[[  6 -47]
 [  3 -36]
 [  1  35]
 [  0 -55]
 [ -2  -2]]
->
[-47   3]

[[-38  -1 -21   0 -21]
 [ 30 -19  49 -26 -31]
 [ 32 -19  48 -25 -30]
 [-46 -14 -24 -16 -33]]
->
[-21 -26  48 -14]

[[-30  -6]
 [ 18 -54]
 [ -3  16]
 [ -8  33]]
->
[-6 18]

[[ 43 -17  39 -37 -18]
 [-47   0 -32  30   8]]
->
[-18  30]

[[-20  -7]
 [-39  -9]
 [ 20 -26]
 [-32 -52]]
->
[ -7 -39]

[[-25 -53]
 [ 41 -40]
 [ 48  -7]
 [ 42 -38]]
->
[-53  41]

[[ 11  12 -14  54   9]
 [  3   3 -14  46   9]
 [-12  34  10  54 -29]
 [-10  34  10  54 -37]
 [ 13  39   8  54 -29]]
->
[ 9 46 10 34 13]

[[ 44  35 -25]
 [ 41  13 -12]]
->
[-25  13]

[[ 28 -32]
 [ 18  -3]
 [-36  11]
 [ 43 -39]]
->
[-32  18]
---
[[ -4  28  37  11 -12  -5 -28 -32  -5]
 [-19  -2  -3  -1 -27  -2  -5   3   5]
 [ 29 -15 -14  -6  46   7  26  16  -7]
 [ 16   9  18   3  20   3   0 -10 -10]
 [-10   1 -27   5  -8 -19 -17 -10  29]
 [ 37 -20 -23  -9  53   5  30  21  -4]
 [ -2  -6 -31   2   5 -16  -7  -1  24]]
->
[[ -5  -4  28  37  11 -12  -5 -28 -32]
 [  5 -19  -2  -3  -1 -27  -2  -5   3]
 [ -7  29 -15 -14  -6  46   7  26  16]
 [-10  16   9  18   3  20   3   0 -10]
 [ 29 -10   1 -27   5  -8 -19 -17 -10]
 [ -4  37 -20 -23  -9  53   5  30  21]
 [ 24  -2  -6 -31   2   5 -16  -7  -1]]

[[ -5   0  -1  -5 -16 -22  -9  -5 -16 -13   3 -23]
 [  5 -15   2  -2  12 -11   3 -13   9   8  14 -45]
 [ -9  -2   5  -3  -7 -15   0   6  -3   2   0 -19]
 [-10  22  25  -1 -26  -6 -11  -2 -10  -9 -13  19]
 [-10 -21  14  10  -3 -12   6  17   3   6  -4  -7]
 [-24  27  34   3 -17 -11 -23 -12 -11 -11  -9  23]]
->
[[-23  -5   0  -1  -5 -16 -22  -9  -5 -16 -13   3]
 [-45   5 -15   2  -2  12 -11   3 -13   9   8  14]
 [-19  -9  -2   5  -3  -7 -15   0   6  -3   2   0]
 [ 19 -10  22  25  -1 -26  -6 -11  -2 -10  -9 -13]
 [ -7 -10 -21  14  10  -3 -12   6  17   3   6  -4]
 [ 23 -24  27  34   3 -17 -11 -23 -12 -11 -11  -9]]

[[-37 -44  23]
 [-13   9 -50]
 [ 24 -39  47]]
->
[[ 23 -37 -44]
 [-50 -13   9]
 [ 47  24 -39]]

[[ 26  33  35 -19  34 -17 -17  33 -17 -23 -21 -21   1   0 -20]
 [  1  -4  -7 -11  -7 -10 -10   5  -9  24 -12  22   3   3 -11]
 [ 44  -4  -6   6  -7   3   3  -3   2 -35   6 -33  32  29   3]
 [-13  14  16   6  16   7   7  14   6 -11   7  -9 -21 -19   8]
 [ 25   1   1  12   0   9   9  -1   7 -34  12 -32  14  13  10]]
->
[[-20  26  33  35 -19  34 -17 -17  33 -17 -23 -21 -21   1   0]
 [-11   1  -4  -7 -11  -7 -10 -10   5  -9  24 -12  22   3   3]
 [  3  44  -4  -6   6  -7   3   3  -3   2 -35   6 -33  32  29]
 [  8 -13  14  16   6  16   7   7  14   6 -11   7  -9 -21 -19]
 [ 10  25   1   1  12   0   9   9  -1   7 -34  12 -32  14  13]]

[[  2   3 -13 -11]
 [  4  19 -11   9]
 [-46  24 -38 -49]
 [  0   3 -12 -13]
 [  1   3 -14 -12]
 [-46  23 -39 -47]
 [-46  26 -39 -56]
 [  5  27 -25 -29]
 [  3   6 -13  -5]
 [-46  23 -39 -42]]
->
[[-11   2   3 -13]
 [  9   4  19 -11]
 [-49 -46  24 -38]
 [-13   0   3 -12]
 [-12   1   3 -14]
 [-47 -46  23 -39]
 [-56 -46  26 -39]
 [-29   5  27 -25]
 [ -5   3   6 -13]
 [-42 -46  23 -39]]

[[-10  22 -11 -11  24 -11]
 [ 16  -8  12  12 -14  11]
 [  2  14   0   0   7  -1]
 [ 41 -32  34  34  -8  32]
 [ -2  16  -3  -2  21  -3]
 [  0  26  -1   0  11   0]]
->
[[-11 -10  22 -11 -11  24]
 [ 11  16  -8  12  12 -14]
 [ -1   2  14   0   0   7]
 [ 32  41 -32  34  34  -8]
 [ -3  -2  16  -3  -2  21]
 [  0   0  26  -1   0  11]]

[[-11  13  13  -9  10 -44]
 [ 37  21  20  33  17 -16]
 [ -1  43  47  41  48  14]
 [-27   0   0  15   2  30]
 [ 18  21  20  19  17 -49]]
->
[[-44 -11  13  13  -9  10]
 [-16  37  21  20  33  17]
 [ 14  -1  43  47  41  48]
 [ 30 -27   0   0  15   2]
 [-49  18  21  20  19  17]]
